In the data rows, the value 128 means zero.
The table, row by row:
[140 170 116  79 120 138 103 137 114 101  98 160 125 100 140 170 136 160
 122  95  63 109 107 129 138 163 119 114 147  88 102  87 171 130  93 129
 136 118 132 146 121 151  88 112 175 102 112 159 105 106  97]
[132 154  92 118 117 114 136 121 153 114 111 155 101 134 146 167 155 138
 110 123  58 117 132 127 169 138 126 142 162 126 126 108 117 138 110 156
 139 105 179 132  98 134 139 105 144  86 119 121 135 149  75]
[120 108 103  97 110 115 175 108  80 131 153 172 113 145 168 104 125 116
 129 165 124 156 135 133  90 122 132  99 117 120 158 132 140 134 118 117
 119 105 145 132  58 199 129 198 156 159 174 172 105  98  68]
[105 195 132  98 107 113 149 139 109  74  96 139 128  99 145 172 144 154
 127 111   1 107 111 144 150 131 119 119 177  95 137  89 167 122 111 144
 168 106 115 156  99 108 110 101 205 102 105 154  94  89  77]
[124 164 100 100 155  90 187 124 127  93 109 151 121 121 124 165 144 136
 130  77  66 108 124 131 167 150  93 132 130 123 122  89 136 153 105 137
 145 100 192 117  82 106 139  63 137  91 140 115 109 134  86]
[113 130 101 142 174  99 192  37 124 153 148 138  74 110 142  70 131 108
  85 132 157 164 186 180  43  87 145 128  94 149 204 165 102 166 103 139
  89 105 147 162  79 127 194 141 125 160  73 134 125 158 146]
[ 91  97 109 121 179 174 171 111 110  79 100  95 133  69 119 102 101 146
  68  93 118 158 164 160  83 136 122 180 107  86 155 174 172 158  49  93
  95 125 112 219 146 105 154 163 201 141  61 199  81 137 150]
[ 78 115 144 114 178 129 225  78 140 173 166 116 125  41 114  78 182  83
  66 153 152 163 184 205 127  80 107 172 102 167 186 136 162 153  76 148
  74 147 152 111 111 163 232  94 136 146  75 146  95 209 147]
[142 113  93 130 189 118 227  48 161 155 189 166  79 136 118  31 149  47
  64 180 182 193 196 137  24  94 102 128  78 149 250 135  72 198 104 149
  81 113 122 185  81 212 177 173  82 164  82 125 136 125 166]
[150 167 108 103  98  83 140 124 161 135 117 157 103  92 109 172 177 112
 141 104  66 116 125 108 182 132 100 123 155 102 130  79 121 125  79 133
 139  90 147 135  69 102 148  87 146 117  89 135 121 119  63]
[124 155  81 113 135 126 142 146  96  53  98 155 148 101 136 198 160 181
 146  73   1 108  78 115 186 118  86 131 180  67  98  96 170 127 118 100
 161 104 131 183 136  92  83 103 207  84  80 164  83 102  71]
[137 131 104 106 120 114 112 128 103 100 104 142 126 115 138 204 147 150
 103 105  70 111 132 129 125 138 109 140 167  92 148 114 150 116 139 114
 153 123 143 128 136 109 115 141 189 101 115 153 114 118 100]
[107 102 132 149 210  78 222  52 197 143 134 156  91  73 119 120 160  94
  58  53 115 159 140 152 109  93 114 134  99 102 174 129 103 161  85 164
  92  41 186 111  98  96 199  31 113  90  71 126 159 164 144]
[103  93 121 107 137  82 212  53 189 153 221 148  67  63  95 139 192  44
  82 155 140  75 181 180 153  58  65 150 124 200 182  71 115 184 112 152
  82 126 197  76  78 165 199  52 115 104 102 111 146 200  78]
[110  85  70  68 121  89 205  62 105 165 229 187 122  98 149  45 178  44
 125 255 154 150 179 160  84 115  81 154  61 161 221 122 119 182 131 139
  79 157 130 100   4 251 198 156  90 165 120  78  98 169  59]
[138 163 103 163 185  78 179  63 207 120 145 155  86  91 129 159 159 117
  95  66 121 163 170 116 115 104 128 142 121 148 148 113 108 158 110 185
  84  88 202 144 112 128 184  51 113  65  63 123 168 202 109]
[122 105 103 166 207 107 167  82 163 124 141 135 122  94 127  95 134  82
  86 137 191 158 157 156  89  84 123 129  96 119 207 159 102 149  99 135
 121 118 136 177  91 157 185 118 112 144  83 152 116 147 140]
[113  45  78 109 171  82 222  26 143 159 185 159 116 131 122  42 120  58
  85 175 226 196 193 136  30  55 121 114  56 144 251 158 119 173  69 171
  82  94 149 171  14 217 204 141  98 170 108 126 136 139 152]
[140 163  91  98 136 126 148 142 127  89 140 169 106  95 114 212 156 140
 144  74  72 129 117 139 166 128  82  87 131 121 109  86 109 127  86 134
 141  77 171 114 128 150 144  84 169  85 134 175 112 109  82]
[ 93 106  91 123 157 192 149 150 129  73  31  63 138  88 103 129  89 154
  79 136 100 150 120 125  94 143 134 160 131  50 126 158 169 140  33 118
 133 111  93 209 177 107 147 165 182 162  77 180  84 102 145]
[137 149 119 130 146   0 215  59 161 166 194 231  63 118 157  92 132  72
 149 155 105 121 173 105 136  47 111 105  96 208 177  66 124 162 166 207
 116 109 223 120  28 167 170  70 119  60 156 104 193 122  50]
[123  64  83  72 152  82 205  77 142 147 199 169 112 106 141  74 159  70
  99 220 148 151 178 164  77  76  94 128  56 156 223 130 137 160 138 158
 109 127 166 105  46 243 196 161 107 161 157 131 104 151  61]
[100 135  85 153 206 136 178  91 171 125 134 157  99  92 124 128 146  90
  69  98 128 135 195 139 128  97 116 141 140 144 174 138 109 152  74 142
 103  83 136 154 133 125 172  72 119 101  63 129 154 131 112]
[ 86 154 137  74 147  86 195  67 156 170 175 165 106  78 116 168 187  92
 104 152  87 108 185 154 154  66  89 149  92 150 157  78 133 155 102 145
  95  86 186  72 110 149 183  57 134  92  85 126 140 195  72]
[108  60 123 133 158 118 219  19 154 147 172 117 105 110 124  26 126  39
  69 137 159 233 210 157  26  68 101 176 104 165 250 163  98 191  65 154
  91  88 162 205  78 215 203 156  77 147  90 139 156 125 178]
[119 125  85  96 157   0 217  26 149 143 223 228  66 136 135 125 170  61
 154 148 123 137 175 124 139  62 117 103  96 182 197  70 104 144 174 187
 125  94 201 107  14 166 190  92 101  59 143  63 188 145  69]
[148 123 103 112 158  56 188  81 166 165 181 187 124 131 122 142 144 103
 133 175 120 132 166 133 119  94 104  95  83 166 178  97  87 166 138 135
 129  95 182 129  48 169 176 121  99 115 136 133 168  91  95]
[127 110  83 114 126  19 210  27 122 159 221 222  68 127 139  77 173  66
 144 149 104 160 198 119 104  25 107  73  75 207 202  82  90 140 148 183
 125 104 216 129   0 163 173  96  84 113 171  88 172 156  48]
[113  87 112 105 117 120 139 129  81  97  98 157 121 145 148 116 153 138
 121 152  91 149 103 115 104 124  94 138 128 123 115 117 184 127 109  86
 101 127 134 161 102 186 121 173 171 138 144 140  66  87  84]
[106  55 107 108 204 100 199  75 105 177 174 183  69 105 120  52 132  66
 107 165 195 205 183 128  28  53 105 155  65 127 241 155  86 194  79 172
  95  87 125 182  68 212 179 153 106 150 109 108 152 133 140]
[119 114 132  99 125 196 127 111 114 117 124 115 136 111 103 144 128 145
 104 149  86 135 131 122 133 133  88 146 151 100 108 112 190 160 105 130
 112 147 130 103 131 152 117 142 176 146  87 177  10 114  91]
[164 158  79 141 141  53 186  35 160 160 165 191  70 112 110 138 159  79
 138 123 102 126 174 109 158  62 103 107  72 174 186  82  71 145 148 183
 132 102 205 131  65 162 185  89 100  88 134  76 172 153  80]
[ 76  93 113  99 199 120 206  73 160 113 186 141 145  86  98  80 174  88
  47 165 149 138 184 176  71 130  75 178  88 128 188 117 112 178  90 111
  69 143 116  75 127 168 203 105  86 132  76 166 100 191 106]
[154 186 133  94 113 113 144 116 140 127  99 143  89 112 158 206 125 124
 106 116  26 106 155 139 171 125  94 110 149 154 104  76 115 148 134 169
 143  95 163 105 129 114 106 105 175  92  96 160  98 148  85]
[106 140  99 156 223 144 186  72 178 101 138 136 112  61  98  98 142  84
  78  98 171 164 183 138  98 100  95 171  94 156 152 120 134 169  52 162
 107  83 177 138 140 130 209  68 107  86  54 135 170 174 157]
[ 72 125  89  22 114 174 165 116 119  96 156  92 119  68 127 104 166 114
 110 187  74 146 136 184 150 152  68 182 122 127 170 132 189 172  67 102
 133 161 119  87 129 169 149 140 168 152  90 161  39 141  87]
[ 57  85 142 117 243 185 232  60 147 136 163  91 120  18 110  60 174  71
   3 179 155 167 179 196  52  82  78 211  87 125 185 139 138 198  48 148
  49 143 141 140  98 167 236  74  98 129  39 177 120 192 171]
[105 137  68  59 158 184 122 133 124  74  59  80 136 103 106 151 114 163
  78 125 110 145 130 169 112 138 100 171 153  35 151 118 163 129  76  94
 128 117  59 200 145 134  83 159 211 165  89 180  96  89 131]
[ 86  97  98 100 186 175 211  50 157 141 148 116  91  73 112  81 183  59
  62 163 161 131 234 196  81  90  72 168  73 101 180 146 131 192  71 124
  76 125 139 110 131 143 232 119 114 165  64 135 103 212 137]
[ 83 114  88  85 140  62 237  20 181 156 222 191 111  51 111 136 236  39
 124 148 100 108 196 179 149  53  60 155  91 188 188  51  97 179  91 195
  87 110 236  55  67 145 243  22 100  38  85 101 134 239  55]
Each row mixes 2 hidden patterns of the same size, each with a weight. Each row also carries a little noise. Patterns are numbered from 0, in the order they first appear below.
Rows drawn again from the table, each followed by the numbers of its patterns, largest weight first:
[124 155  81 113 135 126 142 146  96  53  98 155 148 101 136 198 160 181
 146  73   1 108  78 115 186 118  86 131 180  67  98  96 170 127 118 100
 161 104 131 183 136  92  83 103 207  84  80 164  83 102  71] 0 1
[137 149 119 130 146   0 215  59 161 166 194 231  63 118 157  92 132  72
 149 155 105 121 173 105 136  47 111 105  96 208 177  66 124 162 166 207
 116 109 223 120  28 167 170  70 119  60 156 104 193 122  50] 1 2
[113  45  78 109 171  82 222  26 143 159 185 159 116 131 122  42 120  58
  85 175 226 196 193 136  30  55 121 114  56 144 251 158 119 173  69 171
  82  94 149 171  14 217 204 141  98 170 108 126 136 139 152] 2 3
[124 164 100 100 155  90 187 124 127  93 109 151 121 121 124 165 144 136
 130  77  66 108 124 131 167 150  93 132 130 123 122  89 136 153 105 137
 145 100 192 117  82 106 139  63 137  91 140 115 109 134  86] 1 0
[154 186 133  94 113 113 144 116 140 127  99 143  89 112 158 206 125 124
 106 116  26 106 155 139 171 125  94 110 149 154 104  76 115 148 134 169
 143  95 163 105 129 114 106 105 175  92  96 160  98 148  85] 1 0
[119 125  85  96 157   0 217  26 149 143 223 228  66 136 135 125 170  61
 154 148 123 137 175 124 139  62 117 103  96 182 197  70 104 144 174 187
 125  94 201 107  14 166 190  92 101  59 143  63 188 145  69] 1 2
[113 130 101 142 174  99 192  37 124 153 148 138  74 110 142  70 131 108
  85 132 157 164 186 180  43  87 145 128  94 149 204 165 102 166 103 139
  89 105 147 162  79 127 194 141 125 160  73 134 125 158 146] 3 2
[113  87 112 105 117 120 139 129  81  97  98 157 121 145 148 116 153 138
 121 152  91 149 103 115 104 124  94 138 128 123 115 117 184 127 109  86
 101 127 134 161 102 186 121 173 171 138 144 140  66  87  84] 0 2
[148 123 103 112 158  56 188  81 166 165 181 187 124 131 122 142 144 103
 133 175 120 132 166 133 119  94 104  95  83 166 178  97  87 166 138 135
 129  95 182 129  48 169 176 121  99 115 136 133 168  91  95] 2 1
[106  55 107 108 204 100 199  75 105 177 174 183  69 105 120  52 132  66
 107 165 195 205 183 128  28  53 105 155  65 127 241 155  86 194  79 172
  95  87 125 182  68 212 179 153 106 150 109 108 152 133 140] 2 3
[164 158  79 141 141  53 186  35 160 160 165 191  70 112 110 138 159  79
 138 123 102 126 174 109 158  62 103 107  72 174 186  82  71 145 148 183
 132 102 205 131  65 162 185  89 100  88 134  76 172 153  80] 1 2
[100 135  85 153 206 136 178  91 171 125 134 157  99  92 124 128 146  90
  69  98 128 135 195 139 128  97 116 141 140 144 174 138 109 152  74 142
 103  83 136 154 133 125 172  72 119 101  63 129 154 131 112] 3 1
[120 108 103  97 110 115 175 108  80 131 153 172 113 145 168 104 125 116
 129 165 124 156 135 133  90 122 132  99 117 120 158 132 140 134 118 117
 119 105 145 132  58 199 129 198 156 159 174 172 105  98  68] 2 0
[106 140  99 156 223 144 186  72 178 101 138 136 112  61  98  98 142  84
  78  98 171 164 183 138  98 100  95 171  94 156 152 120 134 169  52 162
 107  83 177 138 140 130 209  68 107  86  54 135 170 174 157] 3 1
[140 170 116  79 120 138 103 137 114 101  98 160 125 100 140 170 136 160
 122  95  63 109 107 129 138 163 119 114 147  88 102  87 171 130  93 129
 136 118 132 146 121 151  88 112 175 102 112 159 105 106  97] 0 1
[103  93 121 107 137  82 212  53 189 153 221 148  67  63  95 139 192  44
  82 155 140  75 181 180 153  58  65 150 124 200 182  71 115 184 112 152
  82 126 197  76  78 165 199  52 115 104 102 111 146 200  78] 4 1
[140 163  91  98 136 126 148 142 127  89 140 169 106  95 114 212 156 140
 144  74  72 129 117 139 166 128  82  87 131 121 109  86 109 127  86 134
 141  77 171 114 128 150 144  84 169  85 134 175 112 109  82] 1 0
[122 105 103 166 207 107 167  82 163 124 141 135 122  94 127  95 134  82
  86 137 191 158 157 156  89  84 123 129  96 119 207 159 102 149  99 135
 121 118 136 177  91 157 185 118 112 144  83 152 116 147 140] 3 2
[138 163 103 163 185  78 179  63 207 120 145 155  86  91 129 159 159 117
  95  66 121 163 170 116 115 104 128 142 121 148 148 113 108 158 110 185
  84  88 202 144 112 128 184  51 113  65  63 123 168 202 109] 1 3
[ 83 114  88  85 140  62 237  20 181 156 222 191 111  51 111 136 236  39
 124 148 100 108 196 179 149  53  60 155  91 188 188  51  97 179  91 195
  87 110 236  55  67 145 243  22 100  38  85 101 134 239  55] 1 4
